B =
120  128  103  126
150  129  121  130
148  123  142  128
149  124  131  128
154  126  126  129
117  126  149  127
158  125  143  129
145  125  119  128
The second largest entry -> 154
Give the bottom-right entry.
128
The bottom entry of the column that holds the smallest entry -> 119
The entry just right of 120 -> 128
The entry directly above 123 is 129
Give the entry in the bottom-left corner.
145
The entry just right of 143: 129
The 1st entry, reading row by row is 120
The third entry on the diagonal from the top-right corner is 123
The smallest entry in the first row -> 103
